128 stands for zero in the data rows.
A row's group is the hidden flat surface it lies on (a line, a plane or more), and a surface may be shifted away from zero.
Each row in order, then its group:
[164 172 123 151 108 156 151 143 165 167  99 196 166 127 179 158] j
[156 146 131 154 103 143 130 137 144 154  90 206 162  94 182 169] j
[ 94  85 135 110 166 101  99 125  79  83 161  76  92 114  78 105] j
[ 80 125 136 122 128  91 126 121 133 103 166  55  86 165  89 118] j
[101  56 123 124 175 146  70  95  89 113 139 102 136  79 111  97] n
[115  60 120  95 111 112 145  87 136  94 169  75 120 175 105 112] j
[132  58 120 112 166 152 112 121  63 113  91 107 113 107  82 104] a
[186 162 161 147  76 139 141  88  55 131 170 171 147 132 125 151] n
[137 135 145 159 110 127 107 142 132 123 109 201 145  63 186 181] j
[168  87 156 143 124 158 106 103  61 113  76 129 149 102  77 151] a
[ 25 121 100 129 152  81 134  95 171 161 162 136  78 118 145 110] n
[163 170 116 162 101 104 142 105 178 117 127 108 160 197 158 141] i
[105  88 139 138 106 159  87 107 191 112 122  84 169  99 170 151] n
[ 97  58 150 129 153 104  89 132  84  71 153 118 104  61 133 141] j
[139  78 113 101 181 149  96 127  49 108 125 125 130  88  89  82] f
[ 93 189 133 151  92  98 151 134 196 133 151 102  99 185 145 154] j
[111 175  95 150  88 137 140 152 180  77 179 151 112 100 171 143] f
[144  91 122 110 200 172  62 153  82 139 155 148 144 112  84 144] i
[162 122 150  78 117 169 128 112 155 133  67  95 170 103 161 175] n
[116  82 123 100 190 165 102 149  57 130 136 136 122  89  86  98] i
[167 175 129 155 115 120 117 133 191 143 151 133 148 197 156 188] i
[101 155 113 135  94 113 202  94 134 103 110 114 125 131 155  50] i
[109 141 111 158 115  80 142 116 147 157  92 123  79 194 139 176] a
[ 63 113 148 112 164 186  96 163 116 167 161 165  96  87 121 154] i
[121 185 138 143  82 117 159 131 198 153 135 125 130 184 161 156] j
[111  74 129 100 124 204 149 126 145  93 136  91 152  69 114  73] a
[212 125  98 143 160 101  99 115 119  94 117 106 185 186 122 122] i
[ 98  91 107  99 187 114 126 102  47 138 139 145  99  77  89  87] n
[179 127 100 105 164 170 130 140  93 157  80 179 173 107 115  97] j
[130 186 128 161  89 109 157 116 197 130 140 125 145 185 173 151] i
[165 121 137  76 154 141 142 106  30 142 111 157 129  98  85 117] n
[135  84 122 110 209 168  76 154  76 133 153 145 135 107  86 139] i
[172 124 121 136 136 159 124 133 107 152  88 203 177  83 162 142] j
[205 114  94 130 169 101 107 110  99  97 117  94 180 171 109  99] i
[142  87 112 103 200 155  87 137  60 113 133 125 145  99  85 101] i
[182 110 144  94 143 161 120 108  32 127 114 141 150  94  97 128] n
[ 88 122 153 158 179 106  80 157  82  97 131 130  91  60 122 137] j
[118 176 126 151  79 107 182 114 187 125 135 130 131 172 174 123] i
[120 127 134 125 166 178  63 163 141 161 172 159 128 137 120 203] i
[147 104 122  46 176 148 131 122  84 142  71 126 137  91 113 131] n
[105 146 154 163 163 118  82 165  89 111 113 170 115  62 141 152] j
[125 116 107 160 142  88 124 119 107 158  78 128  81 181 124 175] a
[137 171 144 146  67  79 138  82 173 126 109 134 131 179 122 195] a
[ 42  74  97 116 189 107  94 100 134 146 143 119  98  98 124  87] n
[161 151  98 144 107  92 173  91 138  91 108  96 159 178 144  69] i
[ 53 127 127 135 123 109 125 106 224 141 133 107 121 121 182 144] n
[ 49 102 100 100 176 105 111 101 195 148 101 108 107 105 159 121] n
[186 102 104  94  98 164 165  96 155 154 114 145 173 172 138 107] j
[125  78 116 108 194 165  96 142  47 128 140 138 124  85  85 101] i
[102 145 112 120  99 119 191  96 104 105 110 116 119 121 143  44] i
[141 179 105 115 122 142 157 131 157 174 121  89 131 210 100  94] j
[152 138 119 125  71 145 173 103 199 160 123 135 154 182 158 142] j
[169 124 107 111 161 170 124 140  79 158  87 173 170 111 113  88] j
[148 146 137 137 147 151  74 152 172 151 166 146 141 166 133 206] i
[ 80  97  83 117 164 110 150 143 152 149 119 101  65 149 131 106] a
[117 107  85  68 167  50 121  87  99 101 147 100 112 138  65  92] a
[160 126 189 149  51 169 128  91 142  95 109 130 189 118 105 178] a
[ 94 183 131 143 104  77 172  94 127 175 177 186  72 151 136 141] n
[177 131 116 118  95 169 153 118 150 164  94 189 186 131 166 138] j
[116 161 135  75  63  95 158  71 201  91 192 105 163 130 105 132] a
[187 158 100 151 112  96 136  97 152 104 120  94 175 197 147 123] i
[ 68 156 155 128 118 170 125 151 175 166 176 177 103 122 147 187] i
[135  99 128 116 192 173  65 160 104 145 163 148 135 124  98 168] i
[105 179  89 149  91 128 144 162 172  72 181 149 111 101 166 143] f
[160 107 125  54 167 142 138 117  55 140  90 144 135  83  98 114] n
[102 120 141 120 173 187  78 173 135 166 166 172 117 112 122 196] i
[137  50 112  88 118 121 141  88 133  95 162  72 117 160  99 105] j
[173 100 111 118 197 149  60 151  89 125 150 127 157 138  90 152] i
[129 138 166 171  57 171 159 122 184 130 106 125 140 143 149 179] a
[169 161 165 161  66 146 128  82  80 124 180 168 150 134 125 152] n
[ 81 148 163 162  94  80 126 128 174  99 160 118  89 125 168 183] j
[ 72 171 129 147  77 134 197 116 168 135 131 141 109 141 176 100] i
[173  86 104 111 204 137  92 134  58 108 129 118 151 127  88 101] i
[ 81 164 157 145 118 169 124 151 190 169 169 160 113 145 154 186] i
[ 99 151 142 144  87  93 140 121 187 115 169  89  93 174 148 167] j
[159 132 123 122  71 139 171 109 190 149 126 165 173 159 177 163] j
[154  93 133 132  73 143 146 105 165 125 132 175 164 106 194 176] j
[ 65 108 132 113 126 154 178 127  88 123 133 139  99  80 124  53] i
[138  94  96 111 167 146 100 142  73  85 128 131 124  74  94  89] f
[177  92 146  74 145 164 116 109  84 120  84 116 168  80 118 140] n
[122 167 145 147  90 113 142  92 189 172 111 123 137 192 160 164] f
[ 83 166 129 136  74 119 201 103 145 116 124 126 118 135 159  70] i
[102 156  86 113 132  31 140 105 153 143 132 113  76 188 116 141] a
[167 144 165 153  75 100 116  81 113 112  97 142 150 162  95 209] a
[130 117 165 118 138 116 122  74 120 199  79 106 153 197 112 130] f
[180 147 161 156  71 153 124  90  71 121 162 163 162 124 126 159] n
[121 116  93  61 150  55 120  71 111  99 161  99 128 121  65  86] a
[150 190 153 112  78 128 169 104 146 157 118 159 125 144 157 183] n
[ 96  75 110 163 147 168 151 167 139 163  86 114  77 142 149 128] a
[ 83  96 133 184 104 125  80  81 177 110 170 104 145 114 164 134] n
[145 161 174 136  37 130 147  85 184  92 142 118 186 134 121 168] a
[ 94 154 151 194  72 117 125  84 169 132 186 140 134 144 171 155] n
[ 61 104 139 107 148 179 131 152  99 155 159 159  84  69 116 108] i
[104 200 126 152 161 108 111 161 121 154 126  90  97 173  88  96] j
[188 158  95 152 125  97 144  98 152 102 117 101 176 191 145 112] i
[131  59 108  89 105 124 152  80 139 101 163  70 124 160 109 114] j
[ 88 111 167 162 138 104  88 145 105  83 141 149  96  55 160 170] j
[ 85 161 152 143 114 162 127 155 182 164 168 157 109 135 158 191] i
[171 188 147  80  94 129 175 117 115 166  93 161 130 140 141 178] n
[174  91  94 111 192 139 101 119  62  98 125 114 158 129  93  78] i
[109 155 148 156  49 151 165 111 227 126 139 105 134 153 154 168] a
[ 65 174 111 107 132  82 176  99 168 180 145 165  80 146 149 134] n
[175  89 152 115 125 170  97 106  66 104 112 120 176  81 105 134] n
How many dimensions does each group's flat surface have? Groups go in the order their names first appear in the answers above:
4 4 4 3 2
